A single turn carries every row of the set below to another of its rows. Some are shown first; where does it send the rows asked next?
bok: 0.10 2.62 -0.42 -0.60 0.66 2.32 -2.62 1.57 0.53 0.10 2.31 -4.22 3.47
 1.02 0.13 0.46 -2.85 0.84 0.58 0.02 -0.59 -0.30 -1.48 0.30 0.85 -0.53
 -0.19 -1.04 -3.89 0.09 -0.11 0.42 -0.61 -0.19 1.52 -0.86 2.46 2.42
 -1.98 -0.27 -1.31 -0.25 -0.24 -0.64 -0.40 0.58 -1.64 -0.18 1.27 -1.39
 -0.69 -0.25 1.00 -0.13 0.33 -3.84 1.13 1.18
kupu: -0.15 0.66 -0.17 0.20 -0.34 -0.55 -3.97 0.77 0.47 1.02 1.34 -0.27 -2.36
 1.02 0.31 -0.99 0.75 -2.08 0.32 -0.20 -0.10 -2.24 -1.57 0.14 2.00 -0.59
 0.07 -1.08 -2.51 -0.97 0.11 2.43 -0.69 1.57 1.54 -0.95 -2.21 1.78 -2.10
 0.29 -2.24 -0.47 -0.35 -0.29 -0.61 1.13 -1.67 1.14 0.16 1.30 3.70 -1.35
 1.12 1.04 -0.27 -3.03 -4.08 1.28
razen: 0.09 1.80 0.31 -0.82 1.79 2.60 -2.43 2.28 1.86 -0.44 2.07 -2.82 4.32
 1.72 0.07 -0.82 -1.85 0.99 0.34 0.40 -1.50 -0.21 -0.22 -1.29 1.90 -0.52
 -0.66 -1.33 -2.15 0.13 0.51 0.49 -1.26 -0.47 1.69 -1.37 1.82 2.20 -2.57
 -0.78 -0.34 -0.28 -0.84 -0.61 0.49 1.67 -2.26 0.65 1.83 -0.50 0.11 0.50
 2.43 0.44 -0.09 -3.57 0.48 1.36
zoka: -3.31 1.93 0.13 -0.70 -0.02 0.87 -2.15 0.49 -0.14 0.43 1.66 0.45 0.91
 0.57 1.40 0.72 2.16 -0.19 0.30 -0.41 -0.05 -0.80 -1.64 0.26 3.97 0.17
 -0.08 -0.68 -2.19 -1.35 0.24 -3.02 -0.61 -0.60 1.50 -1.54 -2.92 1.44
 -2.48 -0.70 -0.16 -2.79 -0.24 0.07 -0.14 -0.21 4.40 2.55 0.58 -1.33
 -0.85 -0.90 0.85 0.74 -0.20 -3.72 0.76 -0.95
Liraz: -2.32 -0.55 -1.38 1.00 -1.60 0.55 -2.20 1.44 -0.31 1.33 1.79 -1.86 1.81
 0.51 -1.87 -0.63 -1.41 1.17 -0.69 -0.72 0.78 -2.39 -2.53 0.61 2.55
 -1.59 -0.56 -1.08 -0.18 -0.07 0.71 -0.94 0.71 -0.51 -0.38 -0.41 1.36
 2.25 -0.70 0.12 -1.48 0.89 -1.59 1.48 -1.34 0.78 1.42 -0.17 -0.05 0.45
 3.41 -2.41 -0.29 2.44 0.68 -0.83 -0.45 -1.29
pibu: -3.79 1.61 -2.01 -1.04 -0.04 1.09 -1.54 -0.43 -1.11 0.46 1.43 0.39 0.38
 0.68 0.99 0.40 2.40 -0.26 0.57 -0.34 -0.01 0.83 -2.21 0.14 3.92 -0.36
 0.52 0.38 -2.93 -0.18 0.78 -2.55 -1.21 0.66 1.69 -0.58 -3.08 0.28 -0.86
 -0.94 -0.85 -3.10 -0.24 0.56 -0.90 -0.58 2.63 0.54 0.52 -0.90 -0.91
 -2.45 1.27 1.19 -0.72 -3.05 1.27 -1.62
sur: 0.42 0.78 0.95 -0.61 1.06 3.11 -2.27 0.50 0.72 0.76 2.54 -2.19 2.50 1.52
 -1.42 -1.02 -2.28 1.37 0.53 -0.78 -0.01 -0.08 -1.31 -1.75 1.74 -0.02
 -0.80 -0.30 -3.77 0.37 1.94 0.88 -0.85 -1.09 1.52 0.21 1.87 1.16 -1.52
 -0.72 -1.36 0.20 -2.29 0.64 -1.03 0.58 -1.36 -1.16 1.62 -0.67 0.57
 -0.99 2.14 0.14 -0.40 -2.57 1.59 2.24
kuru: -0.20 0.42 1.65 0.37 1.30 -0.53 -2.78 2.36 1.12 2.44 2.12 -1.65 -1.28
 0.35 -1.53 -1.32 0.97 -1.31 -1.01 -0.09 -1.28 0.32 -0.39 0.62 1.96 0.35
 0.40 -0.71 -1.53 -1.19 1.57 0.29 -0.22 1.88 1.80 -1.99 -3.05 0.72 -1.17
 -2.12 -2.56 0.35 1.70 -0.23 1.47 1.62 -0.45 0.46 0.52 0.02 2.24 -1.43
 2.10 2.22 -2.27 -2.30 -3.38 1.72
buka: -0.68 1.12 0.99 -0.01 0.95 0.51 -3.54 2.39 -0.03 2.25 2.66 -1.44 -1.87
 0.27 0.17 -0.38 -0.04 -1.51 -0.40 -0.56 0.52 -1.15 -2.14 1.56 1.51 1.07
 -0.50 -0.31 -1.48 -0.70 -0.50 1.90 -0.09 1.31 0.73 -1.23 -3.51 0.99
 -0.99 0.52 -3.18 0.64 1.82 0.46 0.45 0.64 -0.12 1.04 1.18 0.14 3.52
 -1.94 0.85 1.04 -2.38 -2.47 -2.80 1.29
rut: -3.10 1.46 0.45 -1.02 -2.87 1.42 -0.69 -1.78 -0.77 1.32 1.98 -2.22 0.56
 2.40 -1.47 0.48 1.46 -1.10 1.65 0.38 0.92 -0.09 -1.68 -0.56 1.70 0.85
 -0.63 -0.30 -3.61 -0.18 2.10 0.63 0.03 1.11 2.23 -0.05 0.11 1.19 -2.47
 1.36 -1.69 -3.19 -0.08 0.85 -2.04 0.84 -0.01 1.83 1.44 -2.23 0.88 -1.82
 0.80 -1.35 -1.77 -2.02 -4.31 0.98
Poni: -3.14 1.74 -1.00 -0.94 0.30 0.90 -1.79 -0.20 -0.25 -0.28 1.59 0.20 1.02
 0.82 1.13 0.34 2.60 -0.94 1.43 -0.55 -0.50 0.30 -0.85 -0.21 4.21 -0.78
 0.65 -0.76 -2.19 -1.07 0.38 -3.08 -0.56 1.23 2.66 -0.82 -2.63 0.58
 -1.54 -1.76 -0.04 -2.73 -0.31 -0.52 -0.95 -0.87 2.80 1.93 -0.01 -0.69
 -1.13 -1.00 1.25 0.84 -0.22 -4.04 0.04 -1.10
zadir: -1.52 -1.13 -0.26 -0.17 -1.08 1.81 -1.12 2.29 -0.03 0.94 2.62 0.31 2.65
 1.38 -1.48 -1.66 -0.07 0.34 0.62 0.10 0.01 -3.27 -1.22 -0.58 2.57 -0.92
 -0.01 -2.18 2.08 -0.06 0.69 -1.57 0.06 0.47 1.06 -1.39 1.27 1.73 -1.64
 -0.85 -1.34 1.63 0.63 0.29 -1.48 1.79 0.80 0.69 -0.42 -0.01 4.28 -1.12
 0.71 2.28 -0.22 -2.45 -0.94 -0.67
bisel: -1.94 -0.66 -1.21 0.25 -0.57 -0.69 -1.63 1.63 0.08 0.69 1.07 -1.60 2.32
 1.31 -2.47 -0.13 -0.12 0.05 -0.19 -0.66 -1.68 -1.30 -1.10 0.69 2.71
 -3.14 0.32 -1.37 -0.62 -1.32 2.05 -1.69 0.21 1.15 1.09 -0.16 2.16 1.31
 -0.10 -1.47 -0.85 1.49 -0.49 -1.13 -1.05 0.31 0.51 -0.35 -1.60 1.34
 2.35 -1.24 0.96 2.95 1.42 -0.79 -0.98 -0.01
Rokun: -3.33 0.53 -0.28 -1.52 -0.12 0.70 -1.28 0.47 -0.77 1.42 1.27 1.86 0.83
 0.67 0.94 -0.95 3.06 0.61 0.43 -0.27 -0.26 -0.10 -2.18 0.15 3.92 0.71
 0.58 -0.74 -2.52 -0.42 1.72 -3.39 -2.17 0.23 1.34 -0.56 -2.06 0.38
 -1.55 -0.66 -1.23 -3.78 0.41 -0.03 -0.61 0.14 2.60 0.55 0.53 -1.01
 -0.87 -1.38 1.75 0.98 -0.94 -3.47 0.86 -1.19
naf: -3.61 1.01 0.12 -0.78 -0.71 0.48 -2.21 0.64 -0.38 0.25 0.94 1.39 0.28
 1.00 0.61 -0.15 2.93 0.02 0.12 -0.32 -0.78 -0.66 -1.69 -0.14 4.32 -0.35
 -0.07 -0.92 -2.74 -0.13 2.16 -2.03 -1.60 -1.17 1.37 -1.87 -2.56 0.92
 -2.36 -0.89 -0.46 -3.74 -0.63 0.02 -0.44 0.62 3.13 1.54 0.53 -0.56
 -0.94 -0.97 1.46 1.12 0.09 -3.53 1.37 -0.18
fepuz: -3.42 1.23 2.96 0.42 -1.01 0.84 -1.46 0.93 1.02 0.83 1.46 -0.06 1.95
 4.01 -0.54 0.50 0.57 0.50 -0.26 -0.36 -2.44 1.82 -0.78 -0.74 2.15 0.98
 0.31 1.39 -2.84 -0.83 2.40 -0.42 -1.78 0.65 1.76 -0.96 -2.34 0.11 -3.37
 0.46 -0.39 -1.26 1.96 0.19 -0.96 1.12 0.05 1.49 2.41 -2.82 1.53 -0.64
 2.99 -0.13 -1.72 -0.08 -2.15 1.64
Nam: -0.21 0.98 1.42 -0.50 0.98 3.72 -2.81 2.89 1.40 0.75 3.26 -1.56 3.82
 1.00 -0.30 -1.46 -2.41 2.14 0.28 -0.76 -0.02 0.40 -0.98 -0.98 1.48 1.12
 -0.83 -0.75 -2.82 0.57 0.44 0.20 -1.58 -0.92 1.39 -1.37 1.34 2.30 -2.00
 0.19 -1.23 0.31 -1.60 0.16 -0.40 1.42 -0.98 -0.39 1.48 -1.49 0.55 0.15
 1.97 0.87 -0.56 -2.92 0.97 0.94
fumi: 0.65 0.59 -0.34 -1.78 1.60 3.46 -2.17 0.98 0.41 1.41 2.73 -2.67 3.38
 0.74 -0.23 -0.55 -0.95 1.09 1.45 -0.05 -0.41 -0.34 -0.60 -0.32 1.10
 0.23 0.19 -1.32 -3.97 -1.33 1.00 -0.11 -0.07 0.07 1.61 0.00 3.18 0.82
 -1.12 -0.37 -0.98 0.76 -0.92 -0.68 -0.49 0.07 -1.82 -0.89 1.02 -0.97
 0.26 -0.31 1.17 -0.16 -0.70 -3.25 0.60 1.84
lif: -4.01 0.43 2.13 -0.51 -1.48 2.49 -1.10 -0.27 -0.49 1.35 2.44 -0.42 0.97
 3.35 -0.42 0.08 1.51 -0.78 1.67 0.14 -0.31 1.02 -0.82 -0.64 1.96 2.04
 -0.28 0.71 -3.34 -0.63 1.45 0.61 -0.13 -0.14 1.61 -0.58 -1.26 -0.02
 -2.72 1.61 -1.48 -1.14 1.22 1.03 -1.42 1.54 0.07 0.87 2.01 -3.98 1.97
 -1.44 1.23 -0.79 -3.44 -1.02 -2.19 1.14
zafa: 0.51 0.43 -0.67 0.92 -0.17 -0.97 -3.72 1.10 1.89 2.74 1.17 -0.23 -1.11
 -0.43 0.64 -1.63 0.31 0.16 -0.57 -0.05 0.01 -1.38 -1.97 0.56 1.20 0.75
 1.34 -1.26 -2.92 -2.72 -0.28 -0.46 -0.98 1.50 1.08 -1.60 -1.40 2.60
 -3.00 0.35 -2.08 -0.18 0.02 -0.23 0.81 1.91 -0.38 0.53 -0.33 -0.69 3.46
 -0.79 0.77 1.32 -0.59 -2.39 -4.98 -0.43
puz: -3.19 2.22 1.47 0.62 -1.92 0.18 -2.55 1.65 0.93 0.87 1.32 -1.82 2.96
 2.79 -0.35 1.21 0.63 1.26 -0.60 -0.93 -1.75 2.24 -1.41 1.11 1.70 -0.06
 0.23 1.24 -4.30 -0.66 2.29 -0.59 -1.53 1.57 1.49 -1.95 -1.74 1.47 -2.76
 1.39 0.47 -2.29 1.04 -0.75 -0.73 0.68 0.00 2.58 1.94 -1.95 -0.12 -0.32
 1.59 0.18 0.36 -0.06 -3.70 0.31
livon: -1.77 0.70 -0.89 0.38 0.57 -0.28 -1.14 2.89 -0.15 0.87 2.17 -1.69 2.67
 1.57 -0.63 0.91 -1.46 0.97 0.11 -0.86 -1.46 -1.42 -2.10 1.74 1.55 -1.17
 0.31 -0.52 0.53 -1.34 0.20 -1.95 0.40 0.52 0.49 -0.58 0.78 1.47 -0.73
 -0.31 -1.68 2.14 2.53 -1.16 -0.38 0.80 1.86 -0.57 -0.91 -0.93 2.74
 -0.92 0.15 2.74 0.04 -0.81 0.09 -0.79
buku: -2.10 0.59 -1.37 0.80 -0.53 0.67 -1.41 2.10 -0.24 -1.11 2.29 -1.51 1.86
 2.95 -1.02 0.21 -0.88 -0.65 0.42 -0.03 -1.67 -2.23 -1.59 0.00 2.52
 -2.57 -0.56 -0.56 1.25 0.52 1.06 0.60 0.70 -0.68 0.96 -1.75 -0.48 1.46
 -1.67 -1.09 -0.91 1.53 1.50 -0.09 -1.25 2.06 0.35 0.15 0.01 -0.13 3.40
 -1.77 0.44 2.88 0.26 -1.44 0.96 -0.10
mes: -0.61 0.99 -0.45 2.43 -0.31 -1.28 -3.44 1.41 1.88 2.00 1.22 -2.41 -1.63
 0.14 -0.96 -0.50 0.02 -0.41 -1.99 -0.08 -0.77 0.53 -1.82 1.05 1.55
 -0.42 0.81 0.17 -3.64 -1.55 1.42 0.63 -0.26 0.58 0.69 -2.39 -3.11 1.93
 -2.00 -1.23 -1.98 -0.43 -0.03 0.68 1.49 2.79 -0.38 -0.29 0.30 -0.65
 2.07 -2.11 0.80 2.36 -0.84 -1.31 -2.88 0.26
rufe: -2.59 2.25 -0.11 -1.08 -1.69 0.75 -1.20 -0.21 0.42 1.61 1.31 -2.49 2.61
 1.63 -0.55 0.87 1.91 0.86 0.40 0.01 -0.17 0.73 -1.45 0.50 1.70 0.17
 -0.01 -0.29 -3.79 -1.57 2.04 -0.75 -0.33 1.67 1.60 -0.57 0.32 1.59
 -2.51 1.96 0.08 -3.18 0.28 -0.17 -0.25 0.49 -0.14 3.21 1.33 -0.80 -0.02
 -0.61 0.70 -0.81 -0.48 -0.84 -5.51 -0.24

livon moves to -> zadir
buka moves to -> zafa
fumi moves to -> razen
Now find these:
fepuz moves to -> rut
pibu moves to -> zoka

A single turn carries every row of the set below to another of its rows. Some are shown first; where does it send the rows asked next?
S: 1.58 0.24 -0.40 0.84 0.89 1.04 -0.84 0.55 0.65 1.47 2.55 -0.46 1.58 1.48
 3.10 1.32 -1.20
V: 1.16 0.90 1.09 0.49 2.41 -1.37 0.47 1.62 0.24 -0.60 0.59 -0.39 1.10 1.47
 1.80 3.73 -1.87
K: -0.18 0.15 -0.66 -0.86 0.31 1.07 -0.33 1.53 -0.28 1.61 0.78 -1.12 2.47
 1.77 2.02 2.31 -0.35
N: -0.39 -0.29 0.00 2.98 -0.39 -1.08 -1.81 1.55 1.28 -0.17 1.21 0.36 -0.70
 -1.39 1.46 0.27 -0.60
L: -1.71 0.01 0.58 -0.53 2.34 1.86 -0.73 0.09 0.53 -0.84 2.24 0.23 -1.01
 -0.12 1.20 0.27 -2.96
F: -0.03 0.83 1.70 -1.16 2.08 0.56 3.10 0.66 0.04 -1.17 -0.64 -2.42 -1.18
 0.68 -0.06 1.11 -0.40
G: -0.37 -1.45 -1.16 0.61 -0.83 -0.85 0.76 1.43 -0.36 1.06 0.07 -2.64 -0.58
 1.43 0.41 -0.79 1.51
Z: -0.70 -1.82 -0.15 0.77 -0.59 -1.50 0.90 0.81 -0.50 2.02 0.57 -1.71 -0.43
 1.18 0.93 -0.62 1.71
D: -0.36 0.66 1.59 -1.42 2.63 0.75 2.78 0.40 -0.67 -0.78 0.46 -2.63 -0.05
 1.11 -0.34 1.21 -0.58
Q: 1.87 1.91 -0.52 1.82 1.22 -1.04 0.00 2.01 0.59 0.93 0.37 -0.91 0.22 0.88
 0.54 3.33 -0.27
P: -0.87 0.54 0.98 -1.32 2.58 0.24 2.59 0.81 -1.08 -0.82 -0.37 -2.20 -0.86
 1.40 -0.75 1.09 -0.62
M: -0.30 -0.45 0.01 2.79 0.27 -1.39 -0.41 1.80 1.62 -1.22 0.57 0.76 -1.44
 -1.88 1.70 0.50 -0.78
J: -2.44 0.44 1.22 -0.82 1.97 1.62 -0.17 -0.13 0.82 0.43 2.86 0.66 -1.02
 -0.14 1.06 0.87 -2.34
Y: -1.58 1.07 1.44 0.08 2.62 1.54 -0.70 0.17 0.69 -0.34 2.70 0.53 -0.75
 -0.79 0.57 1.09 -2.79
W: -0.67 -1.40 -0.20 0.62 -0.80 -0.68 1.26 1.13 -0.25 1.06 0.30 -2.69 0.02
 1.36 0.81 -0.74 1.45
C: -2.05 0.22 1.05 0.00 1.80 2.06 -0.56 0.28 0.87 -0.48 2.45 0.63 -0.67
 -0.70 1.47 0.23 -2.54
E: -0.13 -0.30 -0.47 2.98 0.51 -2.11 -1.35 1.69 1.12 -0.52 1.23 0.55 -1.83
 -0.95 0.87 0.24 -1.26
A: -0.89 0.89 1.89 -1.26 2.87 0.15 2.97 0.64 -0.50 -0.73 0.08 -1.92 -0.90
 1.17 -0.70 1.51 -0.95
H: -0.14 -0.45 -0.08 3.41 0.01 -2.10 -0.91 1.85 1.50 -0.11 0.92 0.41 -1.71
 -1.17 0.81 0.53 -0.66
R: -0.37 -1.14 0.00 1.12 -0.75 -1.72 1.14 1.55 -0.42 0.96 0.37 -2.85 -0.19
 1.22 0.45 -0.03 1.39

F moves to -> J
N moves to -> R
G moves to -> P
Now find these:
Q moves to -> K
A moves to -> C

